In the rows, 128 means zero.
One turn sends every row of this set to another row. A few are shown first. Where does it send the rows asked after them?
nuz: [114 137 131 122 156 145 131 144 122 123 123 103 210 115 128 125 135 125
 122 115 135 123 124 155 133 130]
kene: [120 145 144 119 130 146 114 144  99 104 113 111 129 122 126 156 105 131
 134 136 111 138 128 139 161 127]
mil: [123 153 151 158 171 144 149 142 131 121 113 113 134  98 131 141 154 138
 122 114 109 132 128 147 134 122]
Zab: [115 135 125 123 152 137 123 147 134 128 127 106 210 114 131 132 139 120
 124 118 142 124 130 151 138 129]
kiti: [123 124 150 135 143 143 127 138 104 120 116 115 161 167 131 126 148 150
 120 115 137  91 127 147 148 133]
rak: [126 119 143 135 134 137 120 136 113 129 123 118 159 165 135 131 152 148
 121 113 143  93 131 144 152 133]
fabu: [120 140 146 118 134 155 127 141  90 108 108 108 130 119 123 144 101 140
 132 127 111 130 125 144 152 128]
Kemon: [125 139 140 154 166 138 148 140 144 131 120 117 132  93 134 142 160 135
 123 111 116 129 133 147 137 122]
ner: [126 144 145 154 170 143 152 141 136 128 115 113 131  97 132 137 155 139
 122 106 111 129 130 150 136 125]
Ref: [120 143 141 161 149 148 131 149 138 117 101 124 156 159 120 136 148 152
 121 124 129 136 129 144 108 125]
levib: [119 148 139 162 150 144 124 153 139 116 104 124 155 162 125 140 149 146
 122 131 130 139 129 143 112 123]
zugo: [125 147 123 123 124 137 133 141 118 120 125 116 141 113 136 130 110 116
 123 121 132 146 120 144 188 115]
siv: [114 147 130 126 158 142 123 148 124 118 121 102 211 117 131 134 138 119
 123 123 137 130 128 149 140 127]
koraf: [123 130 133 157 143 142 129 150 150 127 108 127 152 157 123 138 152 151
 124 122 135 134 130 144 109 126]
keri: [124 138 154 138 148 144 121 140  97 111 115 112 161 170 132 131 147 147
 120 118 135 101 124 145 150 131]
taba: [124 155 143 157 168 136 140 145 141 123 120 115 133 100 134 152 158 130
 125 119 114 135 134 142 140 122]
Bavek: [127 139 121 119 121 136 135 141 120 126 125 117 141 110 135 126 109 119
 124 115 133 141 122 148 184 116]
favos: [126 125 143 135 134 129 110 140 119 125 125 119 162 167 140 140 154 139
 121 122 145  97 134 139 159 132]
gube: [124 140 145 139 140 129 105 142 112 116 122 117 162 170 140 146 153 136
 122 128 142 105 134 137 159 130]
zomol: [121 136 133 117 122 136 108 143 113 116 120 114 128 118 129 161 111 129
 135 137 120 138 136 136 164 129]
Bifa: [124 159 148 156 173 141 144 143 133 120 115 113 135 100 135 146 157 133
 122 118 110 137 132 146 138 120]
buze: [124 153 129 123 128 141 135 142 112 114 121 112 142 117 134 128 108 118
 123 121 129 150 116 148 186 115]
pive: [124 141 129 119 126 146 144 142 107 122 115 111 139 113 129 117 104 127
 122 111 127 140 113 152 180 119]
dul: [123 124 142 114 126 154 132 139  97 118 109 111 126 114 118 138 105 147
 130 121 112 123 126 151 148 130]
zago: [120 145 134 163 145 140 120 153 145 117 107 125 156 161 126 145 152 143
 123 130 134 140 131 140 116 124]
Geb: [114 142 128 124 152 138 123 147 128 122 126 104 212 114 134 136 138 119
 124 121 140 128 129 149 141 128]
zus: [120 146 152 141 144 139 112 140 101 109 117 111 166 173 138 142 148 138
 119 126 137 103 130 141 157 129]
Roru: [125 119 130 114 119 137 113 141 119 127 123 118 123 112 129 153 112 133
 135 129 122 129 136 139 159 131]
pim: [125 151 132 124 128 147 142 141 105 113 117 111 144 115 130 121 103 123
 120 115 126 145 115 152 179 114]
tebo: [125 134 124 118 123 142 142 139 117 128 120 115 139 110 130 120 107 123
 121 110 129 139 119 154 179 118]
kubi: [122 133 136 160 147 147 131 149 140 124 104 124 152 157 123 132 152 153
 121 122 133 134 128 146 107 127]
Bogos: [123 146 142 154 164 133 140 143 146 130 122 117 131  95 136 148 161 132
 124 115 117 134 135 143 140 123]
nuras: [125 112 136 111 119 145 125 136 113 130 115 116 123 109 123 140 108 142
 133 118 118 121 130 147 152 132]
Mig: [122 137 131 162 140 138 124 148 151 125 108 129 153 158 127 143 154 146
 123 127 136 136 133 143 114 126]
renub: [114 133 127 123 152 140 130 146 129 128 122 105 209 114 128 127 138 124
 123 113 140 122 127 151 136 130]
teb: [113 145 133 124 159 146 129 146 119 119 122 103 211 117 129 129 136 123
 122 118 136 129 126 152 135 128]

levib goes to zago
ner goes to mil
keri goes to zus
Where do these go?
nuras goes to dul

